In the rows, 128 means zero.
Each path is a new rotation, seen through one point. The rows after it are directions, each followed by how far the rotation turns it, in degrees a step (0 if it stays put).
Each turn is a multiple of 5 degrees from 10 to 175, or 0.
Each row of a path follows its step; steps can be skipped.
path 1
step 0: [135 122 125 130 127 115 135 121 128 127 138 137 136 126 129 123 129 126
 116 126 130 127 127 137 129 130 119 122 130 121 128 128 123 126 134 129]
step 3: [126 122 120 129 131 117 128 131 130 123 131 131 126 131 139 133 126 128
 127 117 138 135 123 130 134 139 117 125 131 125 126 124 124 129 123 132]
step 4: [128 128 128 122 136 117 134 128 123 125 139 124 128 133 129 121 116 125
 130 133 128 129 128 136 131 137 135 134 129 118 130 131 119 122 129 127]
step 5: [119 128 125 135 139 130 131 140 121 134 128 124 128 132 125 128 126 137
 128 121 140 126 124 133 139 129 129 129 131 128 128 122 122 122 131 129]
step 6: [124 119 132 117 128 118 131 137 121 125 128 127 131 126 124 132 134 123
 129 131 133 137 116 127 136 136 127 126 127 119 126 130 128 127 131 134]
step 7: [128 130 130 125 127 121 133 135 127 135 139 119 131 137 132 124 119 126
 120 119 132 124 126 123 135 138 132 123 132 124 126 127 130 133 130 122]
step 8: [126 132 135 130 131 125 122 135 126 128 124 121 129 140 122 126 128 123
 131 136 134 117 121 138 136 133 128 124 126 125 130 129 125 125 138 134]
step 9: [124 123 128 136 128 120 125 128 123 136 133 126 132 123 117 124 131 129
 121 130 134 128 122 118 138 130 119 123 130 121 127 129 123 136 133 131]
step 10: [129 129 127 134 118 119 129 134 130 128 131 117 130 135 127 129 122 125
 134 131 122 132 123 128 132 141 132 116 127 128 130 130 128 136 124 136]
[128 127 128 125 129 126 125 129 128 124 125 128 128 129 127 126 129 124
 133 130 125 128 125 128 127 128 129 129 127 127 129 129 127 128 129 128] -> 160
path 2
step 0: [126 131 135 129 123 135 134 126 134 131 127 132 126 126 119 135 131 126
 130 128 132 126 113 133 126 132 130 135 133 131 139 125 135 121 129 132]
step 2: [128 118 124 126 127 125 124 134 135 133 126 131 121 137 127 123 127 126
 135 128 131 134 126 137 128 124 125 128 129 123 132 115 125 118 123 136]
step 3: [125 136 118 125 134 125 123 130 125 126 129 126 123 120 118 120 132 133
 134 121 132 128 126 133 124 130 135 123 129 134 129 132 115 130 125 131]
step 4: [125 128 140 121 137 124 131 129 136 134 140 124 129 123 135 129 134 125
 133 125 137 137 129 125 131 124 131 129 129 131 134 123 129 129 128 132]
step 6: [126 127 121 131 136 126 127 128 130 140 134 131 127 136 131 133 124 122
 137 129 128 128 125 120 124 129 128 125 139 125 129 135 133 122 137 134]
step 7: [126 121 127 131 131 130 120 127 122 136 123 124 123 127 127 129 126 124
 126 129 134 121 113 129 132 136 121 132 128 132 129 121 120 127 120 136]
step 8: [127 126 126 126 127 125 125 127 128 128 134 136 123 120 125 127 132 125
 136 135 146 129 128 136 117 130 128 134 133 126 124 135 125 128 130 126]
step 9: [127 129 126 124 129 123 116 129 139 124 130 126 127 128 139 123 137 130
 131 135 130 122 129 134 137 126 128 131 125 131 138 126 126 131 132 137]
step 10: [131 126 120 124 128 133 130 128 131 137 132 134 128 119 123 119 124 126
 124 124 128 125 132 130 123 117 132 129 140 133 141 125 125 128 131 126]
[131 130 131 131 129 126 126 125 128 130 129 128 126 128 126 132 125 126
 128 129 129 125 129 126 128 129 127 127 126 125 129 129 128 130 128 129] -> 45
[124 128 132 130 127 125 126 129 127 129 129 128 128 130 131 128 129 124
 128 129 125 129 131 127 130 128 128 129 129 129 127 125 127 130 129 131] -> 145
[127 130 127 131 128 127 128 130 130 130 129 126 130 124 129 128 129 127
 127 128 126 128 130 127 128 130 129 128 129 130 133 128 132 126 126 124] -> 65
path 3
step 0: [119 134 129 128 128 132 132 132 129 128 135 132 126 122 122 132 133 133
 132 127 129 113 131 130 136 117 127 127 132 115 127 123 126 132 125 127]
step 1: [126 130 131 121 130 130 146 126 128 134 128 122 132 124 137 129 134 132
 130 127 125 123 123 121 134 126 124 124 133 130 137 123 130 125 126 136]
step 2: [125 127 127 135 126 134 130 130 116 127 113 123 136 133 125 128 126 124
 129 128 127 131 123 132 123 130 119 126 131 127 136 117 124 129 125 133]
step 3: [128 131 125 128 131 122 123 129 135 130 124 128 129 138 133 123 127 126
 127 129 133 127 125 133 124 133 136 138 138 124 131 113 127 138 126 129]
step 4: [132 135 129 130 128 121 121 136 131 121 138 119 137 122 135 127 123 129
 127 134 133 132 123 125 125 117 133 127 124 126 128 123 127 133 132 130]
step 5: [126 125 132 126 127 128 133 131 122 114 135 129 124 120 130 132 123 128
 134 124 130 124 122 124 121 127 131 135 129 138 135 134 118 134 128 124]
step 6: [129 128 127 139 124 131 139 126 125 131 128 127 130 118 130 132 136 120
 130 126 129 128 136 129 129 139 137 128 124 132 126 123 122 133 132 121]
step 7: [139 128 125 125 131 132 124 123 127 129 121 125 125 126 127 129 134 132
 131 134 133 128 132 134 124 135 140 123 123 137 129 126 127 120 131 139]
step 10: [137 126 129 133 127 128 134 127 120 119 132 133 138 125 116 119 126 129
 137 124 116 133 132 130 131 123 126 128 128 127 128 127 130 121 128 130]
[130 126 128 125 130 127 128 131 127 126 128 127 128 128 125 127 126 127
 128 127 129 127 125 127 125 130 125 126 125 127 128 128 125 124 128 129] -> 125
[126 129 124 126 128 129 126 129 130 126 131 130 126 125 130 127 128 127
 129 129 128 128 124 130 130 125 126 129 129 130 126 126 128 126 129 126] -> 80
path 4
step 0: [132 123 124 134 131 130 126 125 129 129 126 129 131 124 116 128 133 133
 115 131 130 134 135 123 135 122 130 134 138 133 128 130 124 126 126 135]
step 1: [121 119 123 123 123 135 125 126 134 129 133 130 134 126 120 131 129 124
 119 128 135 128 136 126 131 132 134 130 133 139 132 134 122 129 132 127]
step 2: [129 130 122 128 135 135 120 126 139 125 126 130 136 136 118 126 132 124
 125 122 129 121 133 128 128 133 134 131 133 133 124 131 120 127 122 129]
step 3: [131 126 123 129 125 128 131 117 129 130 129 135 135 136 118 132 130 131
 125 123 133 130 128 139 127 134 132 133 136 130 122 124 120 126 127 122]
step 4: [125 132 127 138 126 139 131 121 130 133 124 122 137 125 119 134 137 130
 122 129 134 134 125 132 121 135 132 130 131 130 126 127 126 125 124 129]
step 5: [125 124 130 129 127 136 129 125 129 124 119 130 134 122 123 143 130 118
 128 127 137 126 127 134 127 127 131 129 129 133 118 127 129 120 128 125]
step 7: [123 127 128 134 128 125 133 122 132 128 137 131 133 131 122 142 139 128
 129 135 130 126 132 125 126 117 132 131 131 131 121 124 129 126 132 123]
step 8: [129 119 126 135 136 137 129 122 130 131 131 129 133 123 120 137 134 125
 126 135 127 131 134 121 136 123 135 126 128 123 122 127 130 132 125 131]
step 9: [130 122 126 128 130 128 130 125 130 130 128 135 134 123 117 137 132 119
 126 123 124 135 135 122 136 122 130 129 131 134 129 135 122 124 135 130]
[125 128 126 127 130 128 127 130 130 126 127 129 130 129 125 126 127 131
 127 124 130 129 128 132 127 131 127 128 131 127 131 128 131 128 127 128] -> 35
[131 129 126 125 131 126 129 126 129 127 124 129 127 130 127 128 126 125
 129 126 126 130 129 128 127 127 125 128 128 127 125 131 128 129 128 129] -> 110
path 5
step 0: [132 118 134 135 126 120 129 129 137 125 132 117 126 131 134 122 131 130
 123 130 134 118 130 131 131 133 135 124 131 135 123 133 135 134 120 127]
step 2: [119 126 127 128 128 123 132 132 137 125 123 129 116 121 119 119 127 132
 119 132 131 121 128 126 131 128 132 118 117 124 124 127 126 134 126 126]
step 3: [133 117 127 123 113 118 119 136 127 127 120 127 117 127 128 129 125 129
 127 126 130 132 130 131 125 129 125 133 128 132 121 123 125 126 120 133]
step 4: [121 124 123 127 125 125 123 121 132 126 122 129 119 129 135 115 135 123
 130 119 128 123 120 119 129 126 124 130 125 124 124 127 136 133 123 118]
step 5: [128 120 128 119 128 117 128 128 132 123 126 126 121 134 128 126 127 123
 126 133 140 118 118 134 124 138 126 125 139 134 128 133 126 130 128 128]
step 6: [133 128 139 127 128 121 121 132 131 126 124 134 127 132 126 122 129 112
 127 131 133 128 132 117 127 136 129 128 124 123 127 116 131 130 128 121]
step 7: [126 129 140 131 120 130 126 127 138 122 127 121 115 133 127 126 122 125
 125 134 126 123 123 127 134 126 131 118 124 135 119 132 122 132 127 124]
step 8: [131 122 129 132 123 126 125 130 121 134 128 128 112 137 129 127 125 126
 118 125 139 129 136 126 129 129 118 132 124 136 127 121 136 128 128 129]
step 9: [131 128 130 132 131 122 132 126 129 119 118 126 122 136 131 118 132 137
 125 124 131 116 126 122 118 124 133 123 120 128 124 127 130 131 121 123]
[128 128 127 128 131 125 128 127 127 129 127 126 132 130 124 128 129 125
 130 128 127 126 128 129 129 131 129 129 130 129 129 131 130 128 124 125] -> 70
[125 129 127 128 132 128 127 131 128 129 130 128 129 127 129 128 130 128
 127 127 131 129 131 124 130 127 128 127 128 125 124 128 130 131 128 125] -> 160
